R: 3 groups of rows, each row roughly a mix of its group's hidden directions
R (112 x 10)
-7,-41,-4,8,-38,24,-10,-32,12,-8
10,-24,39,-2,-26,12,-5,-12,29,33
24,4,-6,-53,23,16,-6,-16,25,0
-7,-21,-15,-18,26,-5,13,-2,26,51
-13,30,-5,-44,4,-18,25,-2,-23,26
-22,7,-5,21,-4,9,0,-57,29,4
3,-52,29,35,11,-2,16,5,-3,-5
-14,-6,-37,10,26,47,1,-13,-17,-9
24,16,11,-15,-9,-19,24,-2,21,-50
7,-47,-31,-22,-15,-2,-4,-28,-9,20
-20,-11,25,31,-19,30,34,-16,-8,-18
24,24,-12,-36,12,6,-39,-28,5,0
32,-1,32,17,-3,37,12,-35,-11,-1
37,7,-29,-14,2,-20,-4,5,-47,-6
8,-31,11,21,-2,30,19,-2,-48,-1
-6,19,14,-15,-7,-44,-21,43,6,2
17,-5,-19,21,3,3,-16,49,-25,-28
12,-18,-38,9,14,48,-11,9,12,-18
8,-29,25,-38,16,-9,-24,-13,33,6
1,32,7,53,17,-7,12,19,-21,-6
42,17,-12,37,17,3,-1,-19,-14,-28
34,-15,34,35,-16,-12,-5,6,30,-8
30,-7,26,57,0,-10,-10,2,5,11
21,-7,31,2,-6,-53,-2,-12,14,-24
-7,-32,20,22,9,-10,36,8,40,-7
-20,-18,39,-13,2,11,44,0,7,26
-22,22,10,6,-2,11,-49,-19,34,-2
24,26,18,42,29,-18,18,10,-8,-11
14,21,-11,50,-8,-10,7,30,-11,-27
-21,-8,32,-17,-31,-32,3,-33,-7,16
46,-7,28,22,8,-12,38,-2,-4,-10
0,-5,-26,21,25,41,19,-31,-18,-11
-27,19,14,24,23,28,-10,32,13,-25
14,5,41,10,-1,-42,7,29,-23,4
32,-16,-10,-7,2,-2,38,6,-47,0
33,11,3,-33,42,13,-14,-25,6,-7
12,2,-49,-2,3,-45,-1,-2,-21,-12
-12,-1,-17,43,-11,25,30,-16,-31,5
13,32,-2,-15,-23,24,21,-27,-38,-4
-10,20,-37,-28,37,-6,9,-1,-26,-18
2,42,15,-11,-26,-41,2,-15,16,13
2,16,-10,-19,-6,-9,53,-26,25,15
13,6,17,38,-2,-34,-16,35,22,13
-34,-28,16,19,-11,19,21,11,39,-3
-33,11,-33,35,-20,24,4,-15,-20,4
12,5,-6,-30,40,47,1,3,12,-13
-9,-6,24,29,25,-4,-2,-15,-51,13
16,4,15,29,0,-40,6,31,34,9
10,3,24,-34,8,20,49,-8,14,18
2,-40,-32,0,18,1,6,0,-45,13
11,10,-45,3,0,-46,18,-22,1,-3
-24,-9,-41,-21,-10,39,-19,19,-1,6
14,-9,9,-3,-8,-2,36,38,-43,12
-49,18,-4,-22,-4,25,8,-2,-18,31
-33,-3,-24,-40,9,22,7,-32,9,13
-15,12,-50,4,-17,18,-6,34,-15,-16
15,18,19,-17,27,11,4,50,-22,-11
-10,5,-45,19,0,-45,1,-23,11,-6
4,13,-29,-28,31,0,-19,43,7,-11
-47,19,-8,31,-7,9,-9,-7,-34,13
-7,32,-14,-18,-13,-31,-16,46,-4,8
-32,-11,-20,9,-8,31,-10,10,45,-18
-24,4,13,-42,-4,-49,-16,-2,-5,0
16,24,-21,-20,-9,-35,-10,38,-23,-10
14,8,-1,57,29,22,10,1,-9,-14
19,1,46,-30,6,37,-6,14,11,-9
11,-15,46,14,1,20,34,10,24,15
-32,44,-23,10,-9,36,8,2,4,-3
-11,-43,-21,-7,-23,-11,-2,-31,-17,28
-20,17,-22,-32,45,15,-9,17,-13,14
-20,-39,-18,-7,-23,-23,-33,24,-12,8
-46,22,18,8,-16,16,-28,14,23,12
32,25,-5,-36,5,-11,1,-43,8,11
-14,-31,7,50,14,21,0,18,-2,-22
19,10,9,-17,-10,-21,31,12,14,-50
31,-32,-21,13,-33,-19,25,-19,-9,7
-33,23,-31,2,-25,-32,17,22,-12,1
5,-13,-1,18,24,45,19,-39,-6,10
18,5,40,23,-39,-15,16,3,11,24
-8,7,-50,8,4,-43,-7,-23,9,5
37,-5,-6,-31,33,0,-26,-21,19,16
-45,9,11,11,-26,4,11,44,-9,3
20,16,-7,41,-3,-25,0,30,-2,-36
-27,-18,10,-43,-34,-16,-15,-16,5,16
29,3,-35,1,-20,26,33,7,23,-19
-33,-19,-19,7,-4,-4,3,40,-36,18
4,16,-27,-43,-17,8,-4,-9,43,0
-35,-10,16,41,-22,-14,13,15,-26,13
-12,29,27,8,-21,28,-8,-32,19,-27
23,-12,-7,-37,42,13,-33,1,-10,-8
17,-15,-12,20,25,33,21,-41,-5,-14
1,33,-30,-7,38,-13,16,12,-27,-19
-1,18,-38,-36,35,-7,12,-1,-19,-18
-46,-1,20,14,0,-19,-9,-33,-30,2
-6,0,-50,-20,20,1,3,-11,-18,-38
-26,16,-20,19,-6,12,-15,-51,22,1
-9,-19,9,17,32,21,4,-19,-49,13
37,-5,27,-5,20,-34,17,-27,15,-15
-10,27,-21,-4,-27,9,0,51,-8,20
2,-32,6,13,-3,29,10,-54,3,-1
10,10,-14,-37,19,-2,-15,-38,37,-3
1,-33,-17,4,3,25,-1,52,-9,-19
16,-44,1,-16,-12,-36,-8,6,-30,19
31,10,-11,-14,-9,2,0,6,-57,-20
-7,-4,-16,7,19,-29,-39,-10,44,-4
31,-18,19,-7,0,26,30,10,-42,-1
10,-11,37,21,9,38,-6,-31,19,15
17,29,17,21,-5,10,45,-11,31,-12
-8,-46,2,-31,-18,7,30,2,11,25
7,15,16,-1,-11,-33,12,40,26,-33
0,15,7,19,-32,-50,0,17,-9,-25
-31,-1,26,-27,-13,39,16,29,-10,-3

which group is each row in? (one row of each group first)
23,-19,-6,-17,14,12,-7,56,-8,-21 : (72)
24,10,23,0,18,27,6,26,23,41 : (87)
11,5,30,-1,-12,41,25,5,-29,30 : (104)

23,-19,-6,37,-43,16,-1,9,19,-17 : (87)
16,33,-16,17,3,-18,-36,-35,12,-18 : (72)
-7,-2,11,31,30,46,22,-12,10,-16 : (72)
3,-8,22,-23,-3,47,2,16,-40,6 : (104)
43,11,-11,6,15,20,32,-14,-35,-3 : (72)
-15,5,-32,35,-6,-23,2,-45,7,-7 : (104)
20,10,-37,3,-19,27,26,34,-9,-17 : (72)
-1,-17,-18,-36,22,11,14,-44,21,-10 : (104)
-40,21,-14,-34,4,22,-15,10,-22,22 : (72)
